Rotation paths and how fast each direction turns (degrees a step):
Each turn is a multiple of 5 degrees from 10 to 175, or 0.
Each row of a path follows its step; steps can be skipped.

step 2: [  8  30  25   2  16  -7   2  18  26  61 -23 -10  14  16  49 -30  29  12
  29  -1 -29  18 -29 -30  22  15  29  -8  14   1  40   2  18  12 -60  -8
  -5   9   4  -4   9 -45]
step 3: [ 14   2  -4 -29 -38  28 -19  12 -48  34  -8   9   3  20  14  24 -23 -35
  14 -33 -11 -30 -29  23  21 -25  19  -3  -9  25 -15  22 -32  -7  19  57
  36   5  -9 -17   0 -46]
step 4: [  3 -66   7   6   1 -13  23  -6  -9 -37  10  -8  26  -1  -4 -28 -27   6
 -31 -22  37  10   1  58  11  -7  25  63 -19  16  12   3 -31 -13  -8 -10
  28   6  -7   1  45  25]
step 6: [-18  14  13 -17 -33 -12  26  12  11  -8  -5 -25   0 -68 -51  32  32 -25
 -14 -22 -48 -22   0 -31   7  32  27 -40  -4 -29 -15  26   3   4  32  -2
 -17  10   0   7  -5  29]
step 7: [-48 -10  13  26 -18  -9 -82  12 -16 -34  20   8 -15  -3 -10 -18  22  33
  19  -9 -28 -19 -15 -24 -74 -10  16  18   8  -4   5 -19  -7  20 -22   0
   3  -2  23   5   5   9]
step 12: [-44  -1  55 -10  14 -33  26 -12  21 -32   6 -27  45  17 -13 -25 -21  -7
   8 -32  32 -12   5 -33   4 -17  14 -14 -17 -23 -51  32 -17  -5   8 -21
  -2 -45   4  18 -16 -21]
step 13: [-30  -6  14  36 -27  11   9  10  17  42 -10 -51  17  43  22   5  36  15
 -42  15  -8 -10 -23 -34 -25  25  -6  11  41  24  47  -3 -13 -14 -21  16
  -6 -28   2  35  -6 -17]
step 14: [ -2   1  10  13 -36  26  -1 -18  12  43  33  17   6  23  24  51 -19   7
   8   3 -72   2   0  14  27 -17  22   8   0  -1   0   5  -7  14  56  15
  27  56  12 -11  15   8]
step 17: [-22  -7 -12  -7  -3   5  24  -5 -18  14 -38  18  -1 -66 -41  26  14   7
   1  22  17 -44 -23  -6  14 -10  18  -3 -29 -20 -22 -18 -30 -52   6   6
   6   6 -25  37  28  53]
[ -2   4   7  18   0   9   9   3   1  -1  14  16  -6  -8   9   0   0   2
   0   9  -5   9   0 -13 -11   3  12  -1  20  10  -8  15  -1   4   3   1
   2  -2   6  -5  -5   2] | 55
[  7   5   4 -15  15   3   8   0  -5  -5   1 -10  -9  10   2  -8   8  -5
   7  -8  -5   0  19 -10  10  -5   8 -16  11   3  -3   7   7   0   0 -11
  -2  -2 -11   3   5 -10] | 110
[  1  -3   0  -4   6  -2  -3 -10 -21   2   8  -1  -1  -1  -4  -3 -10   0
  -9  -9   3  15 -14   6  15   3  -3  -4   7  19   3  -2   6   2   1  -7
   1  12   2   8 -14  11] | 65
[  8  -2   2  -2   0  -2  -1   4  -1   8 -11  16  13   1  -4   3  -2  -3
  18  -7  -8   9   3  -2   7   8 -14 -14   4  -3   0   3 -16   2   3  -7
   9 -13  12   5   5  10] | 120
[ 13  -6  -4  13  14   1   0   9  -4   4   5   2  -2   3  -4  -6   4  -3
   3   4   5   3  11  22   4  -1   1   3 -10   4  15  16   2   2  20  12
  -2  -1  -2  -6   3   1] | 65
[ -8  -4 -15  -1   1  11   2  -5   7   9   0  -3   4   7   2   0 -11  -3
 -15   9   1  -4   8   5   2 -11   1   9  13   8   1  -3  -6  -8  10 -11
  12 -17  -8  12   6   9] | 80
[ -4  -2  -3  -3  -4   7 -11   2 -13 -15  10  -4   4   4   8  12   3   6
   3   0  -4   5  -4  -1  -8  -7  -6  -7  -6   6  -1   1  -6   6   2   0
  15   8 -15 -14  22  10] | 100
[ -3   1   1  10  -6   6   9   4  -4   3  -7  -6  -8   0 -14  -2  -1 -23
  -1  -3   1  20  -1  -5  -6  10  -4  11   2 -12  12   6   2  -6 -11  -7
   5   7 -12   1   8   3] | 160

step 1: [ -6 -44  12  58  14   8  25  24 -59   2  35  -1  -7  -6 -36   1 -28 -14
  14   5 -14  20   0  -6 -23 -38 -28  21 -34 -15  31 -24  27  11 -37  -7
  22   8 -23 -10  -4 -48]
step 2: [ 11 -47 -27  20 -17 -20   4  53 -32 -24 -19 -11  10  15 -28  41 -25 -15
 -20 -16  -1  11 -11  -8  12 -39  31 -26  -9  52 -21  -6 -14  11  46  10
  17 -45 -20  15 -31   5]
step 3: [ 54 -48 -38   8   3 -20   8  12 -10 -32 -24  -9  -2 -13   8  14 -12  61
 -20  18  -1  -8  21 -12 -25 -15  13 -14 -27  -8  35   4  36  -5 -27  46
 -40  10 -19 -44   6 -11]
step 5: [ 29 -54   8   2   2 -26 -28  27 -47 -19  19 -32  22 -17  11   8 -25 -11
  -2   1  25 -53 -16 -25   6 -15 -28  17 -29 -15 -21 -18   2 -26  35  38
 -19 -50   0  34   1   3]
step 6: [ 18 -73   4  24   3 -12   0  25 -32  27 -36  -9  33 -17 -25 -27  55   1
 -13   9  21  54  -4   9 -31  15   0 -22 -13  -7  10  11  45 -16  11   6
 -39  -3 -21 -23 -12  -2]
step 7: [ -7 -56  15  40  -2   3   1  29 -32 -12   5  43 -26  40  23 -13 -48 -22
  -4   5 -21 -12   4  24  -8   2   1 -56 -14 -25 -10 -39  32  -1  -2  13
   9 -11  -5   6 -12 -58]
step 11: [ 30 -33  54   7  -5  -1 -39  21 -45 -38  -7 -11 -15 -35  -1 -23  24 -27
 -23   1  14 -19  -5  -8  38 -13 -31  11 -15  -5  -2   4   6 -31 -56  51
 -18 -13   5 -22 -29 -15]
step 12: [-20 -37  14  29 -44   9  28  44  -6  -9  14   0  13 -46 -26 -33   9 -18
  -6 -27  12  -6 -33  13 -49   8 -16 -17 -25  20  11  10  37  -2  17 -37
  10 -21 -32 -24 -40 -29]
step 15: [-19  10 -17  13   5 -30  -4  61   1 -10  31  56 -19 -26 -16 -32  10 -31
 -49  -6  -1 -47 -11 -24 -20 -34  -4 -19 -20   9  -9 -23  12  -9  -5   0
   9 -29 -63   8   8   5]
[  5 -17   2   9  13  -2   2  -2   5  -4  -3  -9  10  -1  -1  14  -1   1
   6   5   2   2   0  12  -7   2   7  -8  -5   4   9  -2 -13 -22  -7   4
   5  -6  -9  12   5 -12] | 10
[ -4   6   7  14  -7  -4 -10   0   2   8   7  -2   2   1 -15  -1  -6  -9
   0 -15  15  -9 -10  -1   4 -21   5  11  -4  -8  -1   0 -11  -4  -6  10
  10   0   8   4  -5   0] | 110
[ -4  -2   9  13  -6  -1 -11  -2 -10  -8  10   2   3   5  19   7   7   8
  -8 -12  11   2  -1   0  19  11   6  -6   5   3   5   0 -10   7   8   0
   5   5 -12  -9   7  -3] | 160
[  9   1 -12   7 -19  -5   8  17  -1  -3  -4  -5   5  -8   1  -6  10   1
   5   6  -4  -5   2   3   8   8 -10  -3  -2   5  -2  14  -9  -6   1  15
  13  -3   5   1   6  16] | 120
[  1   1   3   2  10   7  -5 -10 -13   8  -7   7   9 -25   4  -2  -5 -14
  -8   8  11  -1  -9   3   5   6 -15   2  -9  -4 -11   9  -5   1   1  -5
  -7   2  -1   5  10   0] | 65
[ -5   7   2  21   5  -7  14  -2  -2   3  12   8  -9   8 -14   7  -1  -9
  -6   3   1  -9   5  -2  -9  22   1  -6  -6   9  -4  -4   2  10   1  -3
   3  -5  10   8   4  -2] | 130
[  5   2  -3 -12   5   2 -13   4  -9  15  17  -4  -1   4   5  -3  18 -10
  -1   0  -5   0  -2  -9  -8  11   0  15   1  -3   8 -13  -1  -4  -5   9
   0  -8 -11  11   7   8] | 70
